In the rows, 128 means zero.
Each path below is one point turned by a fixed rotation once a step. After each direction that follows a path, write how fast that rotation turns it, in degrees a step (0 if it stays still).
Each turn is a multiple of 5 degrees from 10 to 175, or 0.
path 1
[143 120 132 131 139 126 128 127 124 122 119 136 136 114 118 130 134 126
 125]
[143 122 135 132 131 117 128 118 124 132 122 138 135 115 118 132 129 129
 130]
[145 124 134 133 135 128 124 127 123 121 117 140 133 117 121 136 130 130
 131]
[143 118 133 130 138 120 130 121 125 129 122 136 135 112 119 128 132 125
 125]
[145 124 135 133 131 121 125 120 126 129 120 142 132 117 122 136 126 131
 132]
[145 120 132 129 141 127 126 126 127 121 119 139 133 115 121 131 131 127
 125]
[143 120 133 130 135 117 128 117 127 132 124 139 132 114 121 131 127 127
 128]
[146 123 134 130 137 127 125 124 127 122 119 144 130 118 123 137 125 131
 130]
[144 117 131 127 142 122 130 122 128 125 123 137 132 113 122 128 129 125
 123]
[145 123 135 130 133 120 128 118 129 130 123 143 129 117 123 136 122 132
 131]
[146 120 131 128 142 128 128 127 129 119 120 141 130 117 122 133 126 128
 126]
[143 118 132 127 138 118 132 119 130 131 126 139 131 115 121 129 123 127
 125]
[146 123 134 129 136 125 128 123 129 123 123 144 128 119 123 137 120 132
 131]
[145 117 131 126 143 124 133 125 129 123 124 137 131 116 120 128 124 126
 124]
[145 122 134 128 134 118 132 119 130 130 127 141 129 118 121 133 118 131
 130]
[146 121 132 128 140 128 131 129 129 118 123 140 130 120 120 133 121 130
 128]
Speeds:
[130 132 130 130 124 131 125 129 128 125 126 132 126 131 130 134 125 132
 133] -> 140
path 2
[135 138 139 122 132 128 130 136 120 121 129 122 130 116 130 115 135 135
 123]
[142 125 137 121 119 119 135 132 131 119 132 121 132 123 122 124 141 133
 128]
[133 139 131 127 124 124 128 127 126 122 139 128 129 125 123 132 144 141
 115]
[136 126 126 136 129 121 134 119 129 119 139 116 126 128 133 124 142 133
 120]
[134 130 130 127 141 130 130 132 134 112 138 130 129 127 140 126 135 137
 120]
[140 127 129 132 130 128 136 132 120 111 135 121 130 122 130 119 124 140
 131]
[133 132 145 133 128 123 133 139 126 117 132 131 128 113 130 128 137 133
 129]
[136 136 136 123 123 124 127 131 119 125 131 117 129 119 126 115 139 132
 118]
[140 125 135 119 122 119 131 127 135 119 135 124 132 126 127 130 146 132
 122]
[135 136 124 129 130 127 131 122 123 119 141 126 129 129 127 132 138 144
 116]
[134 124 128 141 135 123 139 124 132 116 138 121 125 124 137 125 138 134
 127]
[133 136 133 128 141 133 130 138 129 113 134 127 129 122 136 118 131 137
 122]
[142 125 136 129 123 124 134 136 124 113 132 121 131 120 126 118 127 135
 133]
[132 136 144 128 123 123 127 136 123 120 134 131 130 116 125 131 140 135
 121]
[138 131 132 126 122 120 129 121 120 124 134 115 129 123 129 120 143 131
 117]
[138 127 131 120 133 123 132 125 136 118 138 128 130 128 135 132 145 135
 119]
Speeds:
[125 130 132 126 131 129 126 132 133 127 128 135 128 127 130 134 131 128
 127] -> 160
[128 126 125 129 137 130 132 125 127 127 129 130 128 127 134 129 125 130
 132] -> 60
[126 129 124 134 128 130 128 130 135 124 130 127 126 133 127 126 126 129
 126] -> 55
[133 126 126 122 126 129 129 130 129 124 129 131 131 131 124 131 124 132
 131] -> 100
path 3
[131 117 140 135 131 140 131 134 128 138 132 109 132 126 122 125 125 127
 138]
[125 124 133 137 131 142 121 139 124 131 134 111 134 122 136 121 121 122
 134]
[125 128 127 145 127 138 128 139 119 133 135 114 137 118 127 131 130 130
 137]
[126 130 129 141 129 141 132 135 128 124 124 114 140 125 132 123 128 133
 146]
[120 127 127 138 124 125 125 135 122 128 123 110 142 122 137 119 135 128
 139]
[129 122 135 137 127 124 131 127 126 131 127 112 141 123 122 122 139 134
 143]
[129 123 141 132 128 131 122 126 130 124 131 110 138 126 131 111 133 127
 139]
[126 126 138 135 119 130 120 131 121 130 140 111 133 119 124 116 136 128
 131]
[128 129 139 136 118 143 131 132 128 127 136 112 129 125 120 119 132 134
 137]
[120 129 133 131 115 141 127 139 127 129 127 108 127 126 133 117 127 128
 133]
[121 122 131 135 119 134 134 139 122 140 125 107 130 124 122 127 130 129
 135]
[127 118 136 133 131 139 133 136 130 135 123 108 134 129 129 123 124 126
 141]
[124 119 133 138 133 131 122 138 121 136 131 110 138 121 135 123 126 121
 134]
[131 123 133 145 134 136 128 133 122 132 137 115 140 120 125 129 130 130
 141]
[126 132 131 141 130 140 124 133 127 121 130 116 141 123 136 119 129 130
 141]
[121 132 127 142 119 127 125 135 120 126 128 113 139 119 130 120 138 132
 138]
Speeds:
[124 131 123 127 123 127 133 131 129 127 120 127 127 129 129 129 130 131
 130] -> 60
[128 127 132 123 122 130 128 128 129 130 130 125 121 130 124 125 128 128
 124] -> 35
path 4
[130 117 131 118 133 117 138 131 122 125 124 135 112 119 126 119 139 125
 122]
[126 119 137 119 137 125 139 128 117 127 126 128 115 122 134 131 138 125
 142]
[116 110 134 123 125 122 132 121 122 125 127 125 123 131 131 124 144 119
 133]
[111 111 123 124 141 131 137 126 131 127 133 130 117 125 132 123 135 119
 129]
[115 120 120 115 137 116 125 127 128 118 132 126 121 119 129 124 134 123
 136]
[111 127 127 123 132 123 124 120 123 134 122 130 116 114 128 130 133 114
 136]
[114 119 131 126 132 117 135 114 133 125 124 140 130 114 124 131 133 121
 132]
[121 127 131 127 137 125 131 109 134 119 132 129 122 113 141 131 133 120
 127]
[126 130 130 120 129 116 128 116 127 124 129 138 118 117 134 115 135 117
 120]
[132 126 140 115 144 125 131 120 123 131 125 141 118 114 130 126 133 122
 128]
[129 121 142 117 133 118 129 115 119 124 126 136 128 129 138 129 140 122
 136]
[121 114 134 126 138 130 127 118 123 130 127 134 120 133 140 126 140 117
 119]
[122 114 123 117 144 118 130 130 126 120 130 140 122 131 137 123 135 126
 125]
[120 122 125 118 141 119 120 128 116 126 122 126 114 124 136 135 137 124
 131]
[113 117 126 127 128 113 132 126 119 131 116 139 120 125 130 135 137 122
 130]
[118 113 127 131 138 122 139 121 130 122 124 129 120 117 134 140 136 129
 126]
Speeds:
[121 126 121 128 131 127 122 130 129 129 127 128 130 130 127 132 127 127
 130] -> 40
